Rows are one point carried round by a steady rotation, each followed by how many ticks it has turned.
The counts run from 0 to 204.
[131 149 111 132 116 136 173 101 160 164  91  86 136 125 173 160 131 142
 111 163 131 137 109 133 101 137 156  95  84 154 156 111  95 134 105 176
 176 126 185 140 165  94  96 127  77 124 117 150 114 126 115 155 146 134]	184
[133 140  91 106 103 110 155  95 179 156 107  71 153 135 183 164 163 128
 127 146 165 139 111 119 114 116 118  89 120 132 133  77  79 175 120 153
 138 150 181 136 162 120 136 131 120 126 111 134 113 126 137 145 178 149]	10
[167 151 111  70 126 164 170 133 168 188  92  93 140 122 143 162 135  92
 120 169 178 125 132 150 118 152 132 130 102 123 156 127  78 133 117 151
 162 113 144 168 125 102 104 117 110  96 109 174 124  81 150 139 135 136]	197
[148 122 104 108 121  94 156 116 153 177  70  88 128 116 160 139 115 101
 103 139 130 115 131  92  82 160 123  94 106 148 144 149 104 157 156 127
 151 131 173 175 166 122  92 121  99  69  74 138 106 130 117 121 145 134]	58
[160 137 124 155 140 151 180 149 125 153  87  77 169 114 122 125 107 114
 110 139 124 152 100  90 120 150 139 108 111 123 177 110 120 106 152 137
 142 106 174 158 121 122  98  83  92  96 119 155 126  58 124 196 160 120]	186
[160 142  86 113 108 111 156  81 159 159 113  95 145 143 169 154 175 127
 125 129 166 111 127 142 128 116 123  80 130 123 126  77  94 172 133 157
 130 145 182 169 164 111 118 102 132 121 152 141  99 122 109 147 185 143]	152
[149 168 106  86 130 149 169 134 125 170  99  87 160 145 135 120 147 130
 116 161 112 131 128  70 120 136 128 106 134 166 102 114  62 153 152 149
 153 140 143 175 173 139 121 129 117  99 122 107  92  82  80 161 180 156]	135
[179 152  89  79 123 124 161 147 137 160 110 104 141 118 170 168 158  75
 130 140 151 113 109 108  93 174 128 103 127 165 195 117 108 139 138 188
 161 110 192 139 139 124 102 138 123 126 125 138 114 137  83 146 118  92]	69
[158 129  83 175 119 142 166 104 142 202  92  83 184 156 163 139 150  93
  86 165 133 138 118 141 122 140 134 105 131 126 139 112 117 118 132 152
 145 127 158 149 124  98 136 130 111  96 140 168  87 113 124 168 159 131]	114
[139 146 103 111  80 117 172 107 188 122 122 121 136 140 160 154 128  96
 126  91 121 160 116 127 100 155 156 143 129 140 188  99 144 147 146 168
 131 128 172 134 112 128 136 119 119 133 159 146 129 113 120 211 170  89]	29
[143 176  83  97 125 130 147 146 143 166  97  87 147 118 147 179 121  99
 123 164 135 129 148 134 136 165 138 165 114 171 158 114  50 171 139 151
 145 133 162 163  97 142 121 141 113 136 123 145 122 103 118 156 142 117]	133
[195 155 116 105 125 119 167 126 132 120 124  82 141  99 141 134 108 103
 138 102 133 157 122  72 100 157 135 107 152 176 173  97 103 138 155 109
 142 105 164 151 113 143 115 116 111 110  83 103 107  96 119 169 181  91]	84
[136 140 103 106 126 137 150 147 150 171 118 106 129 128 168 181 163  39
 112 153 172 116 117 132 107 149 102 145 119 165 154 115 103 156 150 140
 138 136 164 138  99 115  83  87 109 111 135 162 136 122 118 134 176 115]	204
[160 127 121 103  98 101 137 131 210 139  87  89 128 113 144 141 150  96
 159 148 150 156 109  90 132 129 183 115 109 177 129  76 116 162 140 147
 127 139 154 139 156 134  97 114  88 123  82 117 105 129 126 133 175  88]	73
[112 137  76 109 104 133 139 161 169 145 110 101 176 134 153 162 150  55
 114 139 112 147 133 112  99 153 144 149 158 164 170 127 100 136 149 129
 117 137 173 130 108 145  92 145  99 110 108 112 109 128 107 166 165 101]	117
[153 169 146  77 115 104 166  95 164 169 120  92 147 165 111 134 144 112
 153 138 157 120 130 112 126 153 134 130 104 120 157  94  86 148 120 159
 122 114 160 185 144 111 133 100 133 102 142 146  87 101  95 171 178 107]	159
[135 149 143  90 126 121 146 100 160 128  95  88 174 164 157 141 116 124
 128 105 118 144 101  97  88 128 139 108  99 139 124 114 107 150 101 163
 153 116 170 163 162 135 130 122 110 105 103 130  95  87  91 182 188 104]	33
[162 165 114  97 124 100 156  66 175 159 103 106 162 154 155 173 116 110
 119 131 182 112 139 147 119 140 128 129  95 158 137 104 124 162 129 110
 141 128 180 164 134 111 134 138 148 115 122 164 117 129 126 165 186 101]	18
[166 148  86 130 118 151 193 110 130 169 127 111 143 127 149 142 145 104
 100 152 139 131 137 117 127 145 154 115 130 153 177 126 129  87 143 164
 162 133 156 122 138 123  88 109 127  81 157 177  90 121 115 192 137 135]	178
[161 135  85 128 103 121 192  95 176 156 105 126 116 122 147 146 147 110
  99 146 121 157 169 152 138 157 186 109 117 145 163 112 127 117 133 135
 160 141 175 116 139 102  85 107 114  90 130 168  90 130 141 190 141 126]	177
[116 174 116  95 114 111 159 114 130 144 107  79 137 128 155 143 129 106
 137 144 135 142  92  59 106 163 130  97 111 172 136 130  92 129 103 134
 153 116 159 168 138  88 122 117  98  96 127 112  69 128 100 146 207 130]	96
[136 130 114  82  89 137 186  97 199 121  85 103 130 139 157 157 123 110
 108 135 106 142 136 119  89 124 180 131 130 189 138 127 119 141 141 163
 129 161 159 169 150 120 100 119 106  99 133 124 106 132 110 152 171 116]	41
[181 135  68 110  94 121 189 153 185 168 101 120 157 165 128 119 132  89
 101 131 159 147 124 119 133 132 162 104 128 141 195 112 154 137 169 137
 120 141 147 155 135 117 101 111 116 112 105 126 133 124 147 158 139 118]	67
[170 159  86 103  98 115 194 120 140 160 133  99 169 130 135 130 136  90
 131 143 166 141 115 109  93 170 120 112 135 142 175 137 115 108 151 125
 156 124 160 154 131 102 141 165 114  98 130 145  89 129 138 192 129 144]	107
[148 150  93 104 109 151 123 138 115 158 101  87 195 139 168 156 129  95
 124 129 158 125 121 118  91 154 130 130 134 118 155 135  81 115 129 149
 151  66 183 165 114 137 123 171  98 119 104 166  86 107 119 139 158 110]	109
[167 130  87 141 103  85 156 132 180 161  89 110 113 104 157 134 154  93
 127 157 142 141 123 102 135 152 158 101 115 183 150  82 103 149 132 143
 163 157 165 125 143 114 104 117 106 120  83 156  94 128 149 137 127 121]	74
[163 137  96  89 101 153 200 145 162 152 125 108 136 109 156 105 115  80
 112 145 150 147 135  84 100 137 152  97 151 133 190 151 126 122 168 119
 145 139 153 135 154 134  82 133 103  79  98 124 123 104 121 194 137 146]	194
[152 127  79 130 105 142 150 111 135 134 136  67 143  90 175 177 163  61
 126 138 150 137 134 126 105 173 123 129 151 151 167 107  79 127 100 138
 129 121 182 132  94 118  92 125 126 109 148 162  85 122 125 164 161 122]	101
[121 133 112  85 111 152 163 155 178 160  90 119 144 162 148 169 127  90
 107 133 126 175 157 110 122 116 188 172 100 152 173 128 103 128 104 146
 130 125 133 149 114 131  91 115  81  78 107 168 120  95 127 155 172 115]	181
[176 122 115 150  75 138 186 133 166 119 123  71 164 132 141 107 137 106
 116 120 144 175  91  99 132 145 149 112 143 109 171 104 108 112 136 133
 113 119 147 144 127 113 131 125  92 106 118 130  84  77 151 176 161 127]	99
[153 147 106 103  94 136 153 143 156 184 115  94 139 129 154 175 135 104
 125 136 176 150 116 106 130 162 153 166 118 161 185 116  98 134  87 147
 120 133 133 163  94  94 140 125  79 116 113 172  95  98 138 140 163 139]	94
[142 158 145  83 112 157 150 136 145 151 125  93 175 148 134 142 128  89
 127 150 169 149 108 102 119  87 163 112 133 145 114 112  97 171 171 124
 115 134 146 161 133 136 105 113 101 101 132 154 113  71 101 164 212 120]	1
[160 108  87 104 125 142 124 172 150 149  97 107 136 134 168 147 134  68
 109 102 135 159 124  98 113 105 141 155 114 176 192  88 101 161 130 133
 115 137 147 150  95 157 105  76 110  91  94 165 105 112 115 131 181 118]	78
[146 136  94  94  88 135 165 114 207 158  97 106 156 149 151 165 127  83
 110 117 158 165 127 132 112 130 172 112 141 144 143 123 131 128  97 109
 107 149 181 163 134 124 123 158  91 121  88 129 101 134 141 160 176 102]	105
[125 141  68  67  86 110 159 143 154 132 131 115 144 121 179 159 146  86
 138 107 157 133 158 108 108 117 138 123 150 137 201 102  92 160 160 155
 127 108 182 147 149 146 101 143 110 106 132 108  95 143  86 156 165 129]	156
[132 157  92 126 107 151 158 151 146 144 114  98 187 144 136 147 139  57
 113 120 126 144 107 114  97 161 132 143 154 161 150 125 132 128 160 132
 117 112 174 139  98 135 107 142  98 124 147 123 116 108  92 176 187  82]	116
[155 113  89  86 121 142 142 133 158 153  88 100 162 156 167 153 165  86
 113 119 138 123 102 124  92  93 139  89 141 153 125  96 123 154 149 145
 125 140 167 165 173 130 100 107 118 105  90 127 121 118 101 117 191  99]	65
[140 108  85 146  97 114 150 104 152 148  93 105 172 164 183 131 143 121
  92 108 112 155 120 112 140 122 138 122 112 138 152 108 144 135 157 134
 144 131 162 141 167 141 137 130 114  70 120 146  88  89 123 170 200 146]	27
[164 181  99 106 104 140 182 144 170 161 109  98 159 132 133 162 118 125
 107 138 133 131 113 125 115 163 150 123 138 159 172 102  91 182 157 178
 128 116 156 160  89 147 124 129 113 163 147 123 136 114 117 176 147  88]	132
[162 150 131 128 102 135 127 153 159 137 107  70 164 110 154 151 116  98
 129 117 144 130 141  94 109 137 120 132 147 122 164  90  72 189 156 142
 122  90 181 185 124 144 103 121 111  97 111 139 117  95 104 166 174 114]	148
[156 144  95 106 103  83 171  92 138 158 123 115 157 138 165 101 111 101
 129 129 134 148 131  71 104 120 128 126 122 162 158 126 121 145 200 126
 161 112 154 139 161 157 141 140 121  63 120 123  83 116 126 186 185 149]	20
[163 154 128 118 125 121 143 129 124 163 130  78 150 113 143 120 120 135
 124 122 147 109 121  85 115 143 104  94 141 106 186 108  96 166 168 154
 130  89 169 178 134 132 138 118 120 100 139 151  94  84  96 189 154 141]	147
[127 119  94 128 114 118 130  83 150 151  89 108 171 140 187 143 153  97
 112 126 114 138 118 104 128 117 127 119 110 158 125 109 123 157 142 142
 152 130 175 120 179 133  99 128 125  87 133 152  79 118 110 135 220 133]	26
[148 108 119 124  82 135 167 146 174 128 126 101 161 132 157 103 162 116
 145 113 139 154 119  88 123 114 158  92 130 114 173  90 115 141 161 197
 122 100 162 130 144 138 109 114 109 103 162 154  93 110 122 179 148 137]	163
[129 149 118 138 116 146 158 156 152 117 115  83 147 117 157 139 116  85
 136 128 122 143 127  90  99 145 161 115 139 131 160 108  96 127 147 156
 122 104 163 148 133 135  74  97  88 100 123 125 120  71 126 178 175  92]	187
